One turning vector, and how many steps it has turned:
The counts run from 0 to 629.
[-17 -15 -13 -25 -27   1  17   6  13  -8 -15   1  30 -17 -15  -6   1  -1
   2 -27  16   6   5   8   1 -21  10  27 -25   4 -11   1 -21   4  -5  -3
  -2   1  20   8  -7  12 -22 -19   5  11  18 -29 -14  14  -1   5 -14 -10
   1  -4 -30  28 -26 -17  -6  -2  -5 -28  20  25   8  -7  -6  10  13 -13
  17  35  25  21  20  -4]
442
[  5 -36   9   7  -1   2   4  26 -12  12  20 -21 -13   3  35  24   6   3
  -9 -10   2  11  20  -7  18  20   0   1 -17   7 -21  -9   2  12 -31 -35
 -12 -19   1  -9 -16 -29  -5  23   6 -11  11  -9  -1  -8  -6  14  37  10
 -29   2   6   3 -16   6  18  -1 -14 -32   9 -19  -1 -26 -15   2  11  21
   7  -9 -25  18  -9   2]
39
[-36 -14  10  -1  -8  -3  -3  -3  13   8  12 -13  24 -15  18  15   7 -11
   9 -28   6  27  13   9   9 -22  12   0 -19   8   1  11 -20  13  20  19
   3  15  27  31   1  26 -12  -5  -7   4  14  15   7  -5  -4   7  -8  20
 -22  13 -10  22 -36 -15 -22  25 -17  -3  26   2   6  -4  23  13   4  -5
 -28  16 -18 -11   3  -1]
252
[ -6 -13 -13  -3 -21  -7  -8  17  -9   3  27 -22   0   8  13  23   0 -29
 -15   8  26 -11  21  20  -1  12 -23 -16  -9   3  17   6  -5  16  22 -19
   7   9  -5  18   1 -17  11  -3   7 -22  21 -28   9 -28 -13  -9  29  11
   4   6   7  11 -52 -33   6 -19  -4  -9  10  21 -10 -24 -23 -23  -2   7
   1  23 -13   8   2  -4]
581
[ 23 -13  -6 -17  -8  -6  14  -7   3 -15 -12   0 -10 -16  -7   6  13  15
  12   4   8  -2 -23  15 -15 -21 -11 -22   9  -4 -21  -4  14  -8 -41  -4
 -12 -14   6 -29  -5  27 -13   4 -11  -3  13 -25  17  31  28  -1  -8  -2
  15 -13  -6   2   6  -1   2  14 -22 -28  19   8  11   6  -1   3   1  26
  14  35  28  21 -18  -8]
157
[ -9   3  17  -3   1   7  20  -6  21   2  13  -1   6 -15   1 -14  -8  12
  16  -3  29  13  11  -6 -12 -24  13  23 -16  14  -2  28 -34  22  11  11
  10   5 -23  14   2  16 -12 -28  -5  -5  33 -34  14 -11  15 -13  -4 -20
  18  10 -34   3  -9 -39   7  14 -27  -5  19   9  -2   0  -1   2  -1 -32
  11  24  10   1  20   0]
457
[  1 -13   3 -22 -13   2  -2  21   6  14   5  17  -6   8  25  26   7 -19
  13  29  18   6  14   9  12   4  14   3  -2   7  -2   1 -29  48  -3 -18
   9  -4  -3   3 -25   2 -24 -21   2 -16  21 -28  -2 -25  42  21   9   1
  -5  -4 -27  11   2 -20   9  13 -12 -30  19  -3 -11 -13  20   1  -1  -8
  24  -1 -14   0  -6   8]
59
[ 23 -20   2 -14   3   4  18  -6  22 -12 -15 -13   8 -34 -16  -2   8   5
  -6 -35  -1   1 -11  11   1 -31  -4   7  -5  -6 -20  10   6 -22 -19   3
 -30 -28   8 -28  13  10  -5 -12  13  10  16   7  25  50  13 -13   2   0
   8  -9  -7   5   0  10 -14   8  -9 -15  19  -4  16  20  -6  18   4  28
 -15  32  -2  23 -11 -16]
154
[ 22 -49 -16 -13  10 -22   8 -23  11 -26  -6   0 -10  -1 -13  24  11 -18
 -26   6  17 -17  -5  24  26  18  -7  -5  21   0 -16   8 -12  14   3 -31
  -7 -16  10 -14 -13   7  -1  -2  16  16 -10 -19  18  11  16   8   9 -15
  28 -13  11  24  -2 -30 -13  -8  -7  -9   4  -7  -3   6   1  -3  -2  29
   5  38   5  18 -22  -5]
49
[ 13   6 -12  18 -19  19  19   9  18  -3  -6  15 -10 -15 -14  -9  -3  -4
  -3 -10   8  13  33  -5  11 -10  17   3  -9  11  -2   4 -31 -10  -3  21
  21   8   4 -21   2   3   3  -9  14  13  -7 -21  -1 -10 -22  12  10  -7
   8  -2 -42   4 -31 -44   7  -4 -11  -5  -1   6  -1 -22  13  -9   4 -23
  19  10  32  24  -4  24]
388
[ 19 -29 -15 -25  11  -9  11 -22  -2 -15  -6  -7  21  -5 -13  24   0  11
 -20  -5  -1 -11  -8  38  13 -20 -19 -12  -5  -5  -8  -3  23  -1 -18 -19
 -21 -33  14  -2   4  22  -8  14  -7  -6  10 -14  29  38  15   9   2  -4
   8 -13  28  12   8  10   1  -6   0 -13   2 -11 -21   1  -6   1   2  34
  -4  46   9   5  -4 -25]
428
[ -5 -30  10 -26  11   3   2 -10  -9   9   6 -17  28   0  14  21  -2  35
 -15 -21 -14   6  -8  23  16 -10  -9  10 -10   9  -7  11   9   8  -9 -21
 -13 -42   0  10   6  12 -21   7 -11 -11  29  -5  33  30  17   9   0   1
 -10   5  14   1   8   5  -4   1   5 -35  14  -7 -16  -4  -6  13   4  21
  -7  27 -17   3  -1 -22]
429
[  8   3  30  17  20  13  10   4 -27  10  23 -16  -9 -16  24   5   1  37
  -4  -5 -12  32   8   4 -12 -24 -21 -17  -9  14   8   2  19 -20 -18   2
  -3 -23 -15   4   0   3   3  44 -12 -26  17  15  30  11  -4   9  25   3
  -9  14  16 -28  -9   5   9  14  -4  -9  -4 -26 -12  -8 -11 -12  -8  23
 -12   6 -13 -11  10   5]
483
[ 10 -64   6 -16  15  -9   2  -6   7  -6  10 -13 -12  -3  10  32  11   4
 -25 -13   0  -9   2  13  30  16   0  19   2  12 -14  28 -16  18  21 -23
 -14 -30 -20  -7 -10  -9  -5 -17  20   7   4  -3  22   4  16  -2  18 -13
  12   0  11   6  -2 -17 -13   1 -13 -19  14 -12   2   6  -2   9   0  33
 -23  17 -24  19 -27  -7]
50
[ 12  21   5 -20 -22  18  -8  30 -23  11  26  16 -16  -5  15   6  -3  -6
  15  25  10   8  20  14  -2   4  -1  -8  12  10  33 -15   1  13  13 -17
  11  16 -17   2 -15 -15  10  -5 -12 -31  24 -12  -6 -27  19  -4  20   1
  -8  -4 -11 -13 -41 -36   9 -12  -4 -27 -13  -2  -2 -23  -3 -16  -2  -9
   9 -14 -12  -1  -1   5]
295
[  4 -11   2 -29 -16  24  -3   7   0  22  24  17  21 -10  11   9  -5   1
  12  -5 -28  -4  13  22   4  -9  -9  29   3   4  16  11 -11  14  14 -10
  -6 -27   4   9  -5  -7 -13 -29  -5  -5  41  12   1   3  -1   3  24  16
  -4  -5   3  -1 -21  -8   7   4   4 -29  -9  15   1 -27 -16  21  -1 -22
 -22  21 -25  12   7 -14]
360
[ 17  16   4  -5   4  -8  16 -22  -4 -27 -14   3 -23 -29 -21 -15   6  -2
 -19   4  11   5  13   4  15 -17  21  19   1  -7   3  -9 -19  -3   2   6
   5  11  -7 -17 -10  15   7  13   6  21 -17 -17   7   9  33  19  12 -13
 -15  -6 -18  21 -24 -29  -9 -15 -17   9 -10 -19  -5  -4  12 -26   8  39
  21  -2  35  -2  14   9]
215
[ -8   8  26  -4  11  10  15  16 -21   0  12 -17 -15 -16  23   3   1  25
 -19  -3   0  25  20 -17  16   8  20  18 -24  10   3   1 -26   5  -6  -3
   6  -6 -29   3  -2 -12  -4  18  -5  -4   4 -21   0  -8  32  12  17 -16
 -30  12 -17  -3 -15 -17   9  -3 -29 -14   9 -29 -20  -5  -2 -12  12  31
  15 -12  -3  -2   9  12]
213
[ 14  15   3  -1 -14  15  -4  24 -11  24  31  11 -18  -2  26   4   0   8
  33  31   6  11   7   8 -26  -2  -9 -12  12   9  27 -11   0  11   1 -17
  12  20  -5  -4 -12  -4  -5  -6 -10 -35  35 -10   0 -32  21  -2  21  10
   3  -4  -8 -14 -36 -37  19   9 -24  -8   0   2   5 -28  -7  -4   1 -28
  -9  -4  -8   7  -5  15]
5
[ 19  -2 -16  -2  -5 -21   0  -7   2 -24   0   1  -4 -13  -9  15  23 -17
   0  11  32   2  -6  27 -11 -16 -16 -43  15   1  10   8  16  -2  20  -1
  -5  18  22   2  -1  35  10  -5  -7  -8   2 -13  17   1  18 -20 -15  -3
  29  -4   4  19 -25 -23 -17   9 -10   4  20  13   1  16  -3 -13   2  30
 -14  33   4 -11 -22 -10]
238
[ 15 -15  26 -36  17  -5  14  -8   3   2   6   4 -10 -27  -1  -4  -4  40
   5   3  -7  17 -20  -1  -9 -15   4  37  -3   3  -7   5   5  10 -24 -14
 -23 -28 -32 -16 -10  -3 -15  -7  -8   7  36  -4  18  36  51   0   6  -6
   2 -13   0  -8  22   7   7   1 -21 -20  10 -14  11   8 -12  12  -6  14
  -1  16  -4  16  -2  -4]
448
[  2 -15  16   8  20   3   6  -3   4   0  13  -2  -6 -10  36  17  21   2
  10  19  -5  32   2  -1  -2 -28 -13 -27   6  -1 -11   3   4   8   7   0
 -18  -9   2   5  -6  41 -12  16 -16  -8   1  21  32   6  22  22   8   8
  -9  -4   7   2   1  16  -2  48 -30   6  16 -19  -2   6  10   1  -2  27
 -22  11 -31 -24  -6   1]
247
[ 12 -44   7  25  17  -9  11  -9  36  -9  -2 -10  -9   0  16  20  15 -17
  -8  -7  -2   6  12  -5  23  11   4   4  -3  11 -25  30 -20  19  -3 -11
 -14 -21  -3  -7 -17  12 -15   2  26  30  -6   9  10  -2  10  24  13  15
   3   2   3  25  10  -7  -3  24 -19   6  14  -8   0  12   8  12  -8  17
 -11  24 -25  18 -16  12]
336
[ -8  20  -1  -7 -21   6   5  27 -19  -7   6 -12  -7 -21  19  -6  -3   3
  -3   4   7  10  18   9   2  -3 -13   8 -24  -7  10 -14  -1 -11 -27 -19
  -1  16 -12  -9  -5 -16   3  22  -7 -25  20 -41  -8  -6   3  14  21  -7
 -19   6 -18  11 -35  -4  20 -10 -17 -28   4  -2  -8 -23 -17 -32  16  24
  30   4  18  10  20  -2]
210
[ 17  -4   0  -1  12   8  15 -10   3 -18 -28   5  -1 -23   4   2  24  -5
 -15   4  -7  18   8   2  25 -31  -8   2   1  -7 -21   2 -14  -8 -11   3
 -18 -26   7 -13  -8  25 -15  14  -2  15 -15  -1  14  20  21  41   2  -1
  -6  -7 -13   0  16  14  15  28 -10  -9  10 -17 -12  13  17   5   7  50
  14  18   9  -2  -5 -10]
146
[ 26  11 -17   2 -13   6   0  20 -19   5  23  -3 -16 -13   5  23   3   4
   7  16  20  -4  19  16  18  -3 -15 -44  16   0  18 -38  18 -23 -11 -21
  10   2  27 -13  -2  10  -2  20  -7 -24   9 -18  -9 -11  11   5  12  14
   1 -14  -4 -12 -32 -19   4   6  -7 -33   5  -1   0 -33  -7  -4   4  18
   5   9  15   8 -22  -2]
311
[  0   6  21   6  21  18  10  -9 -10  14  20 -12   9 -10  20  11 -16  28
 -15  17 -19  19   6   2  -8 -23 -21  11  -8   4  17   6   9  -8  -9  -7
 -26 -33 -30  11   0  -3  -7  37 -13 -23  25  11  31  15   8  31  24  10
  -5   3  16 -12   0  16  20   9  -6  -2 -16 -11 -15 -11 -28  -7   4  13
  -9  13 -17 -11  33   3]
193
[ 41 -10 -11   0 -10  11   5   8 -14   6   2  15 -20 -10 -18   4   3   6
   7   4   3   3  26  16 -26  -2   3 -17   2  19  23  10   8  -8 -32  -5
  16  14  11 -32 -12  -5   8  -3  13 -11  16  -9  14  -3   1 -17  11   6
   0  -7 -19  -7 -37 -36  12 -22   6 -32  10  -9  17 -10 -10 -27 -11 -16
  28  -5  22  24  -9  11]
396
[ -9 -11   2 -10  11  21   0   6 -11   0   3   1  21  -2  11   7  15   9
 -20  -9  10  13  37   6  22 -10   2  14 -21   8   6  10 -30  23  32   4
  14 -29 -11  20   1   9 -11  -3   3  -7   3 -14  16 -19   7   6   1 -10
  -9  16 -25   7 -11 -37 -13  12  17 -25  20 -16 -37 -14   7 -12   2  11
   2  13 -23 -18   3 -13]
132
[ 19 -20 -20 -13  -8 -18  15  -2  13 -16  -7   8  -9 -22 -19   6  16  -4
  -2 -13   8  -7  12  15  27  -6  12  -4  14  10  -9 -15 -10 -15  -8  -3
   3   2  27 -20   1  14 -11 -21  13  30 -12   3   1  22  16   1  -5   8
  14 -15  -1  15 -28 -27 -25  -8 -10 -11  -1  10  12  -7  15  14  11  18
 -12  25  32  27 -24   5]
613
[ 30  -5   4  -6  18  15  -6  -8 -17  -2   4   6 -12 -15  11  11  25 -25
 -15  19 -15  18  28  14  13  -4  -2   4   9 -12  16   1  -5   8  16 -15
 -19 -19 -17 -15 -23  -6   9  15   5  -3   7  22   6  -5   3  21  33  22
 -23  -5  14  -4 -25  -3  11   0   3   3 -19 -29 -13   5  -8  -7  -4  39
 -11 -17 -31 -20  -3  -3]
587
[ 16  -9  -5  14  11 -15  22 -23  31 -21 -25  10 -14  -8  -4  -5  12  -8
   5  19  14  23 -12   1 -10 -25 -10 -12   4  -4 -18  14 -15   0 -17   1
 -20  -3   2 -18  -7  31  -4   2   0  20   5 -15  17  15  21  21  -1   0
  24  -3 -13  14   6 -10   9  30 -22  24  11   4   4  19   7  -1  -8   7
  10  40  17   9  -8   5]
165
[ -9   6  20  28   3  26   6   7   9  18  11  -6   8 -12  23 -11   7   9
  10   1   4  27  27 -10 -15 -27 -21  -1 -18   1   2  26 -18   2  11  20
  -4   1 -28  24  11  13   3  13   0  -2  24   4  19 -21 -10  20  20  -6
   3  14 -22 -11 -15 -16  10  39 -10  17   2  -1 -11  -3  -4  -5   0 -15
  -9  22 -20 -22  13  -2]
472
[ -5 -33  11   5   4  -4   6   3   2  14   9   2 -21  -3  26  26   3  -3
  -7   0  -6  14  26  -6  28  14  25  22 -24  16 -14   3 -24  31  -5 -13
  20 -14  -4  -8 -26  -9 -13  -4   9  16   0   2 -10 -12   6  19  23   7
 -33  10 -17  18 -18 -17  -2   1 -16 -25   8 -26 -10 -13  23   6   0  11
   7  -7 -15   9  -6  22]
43
[ 36 -32   4  -5  18  -9   8 -14  -3 -12   9 -17  -7 -16 -15  27   1   8
 -27 -28 -17  -4  18  23  30  12  13   3   8  14   7  -6  12 -22   7 -18
   0 -18  14 -17   3  -4  12  27  18  18 -21  20  20  21  -4   1  22  13
   4  -2  32   5 -36 -16 -24 -20  -4 -16 -12 -18  -6 -11   0  -7   7  24
 -28   7   3  16 -20  -1]
34
[ 15  -2  18  -3  10  23   3  -6  20   1  -3  -6   0 -38  -4 -24   1  14
   5 -10  -8  20   4   2  -9 -23  -1  31  -9   8   9  44 -21  -2  14  10
 -19 -11 -19   9  18  -8   1 -22  13   6  44   5  27  17   4 -15  16  -8
  25   7 -23  -7 -25 -26  -8  12  -9   7  11  -3  23  10 -22  10  -4 -14
 -11  25 -23   5   0  -6]
460
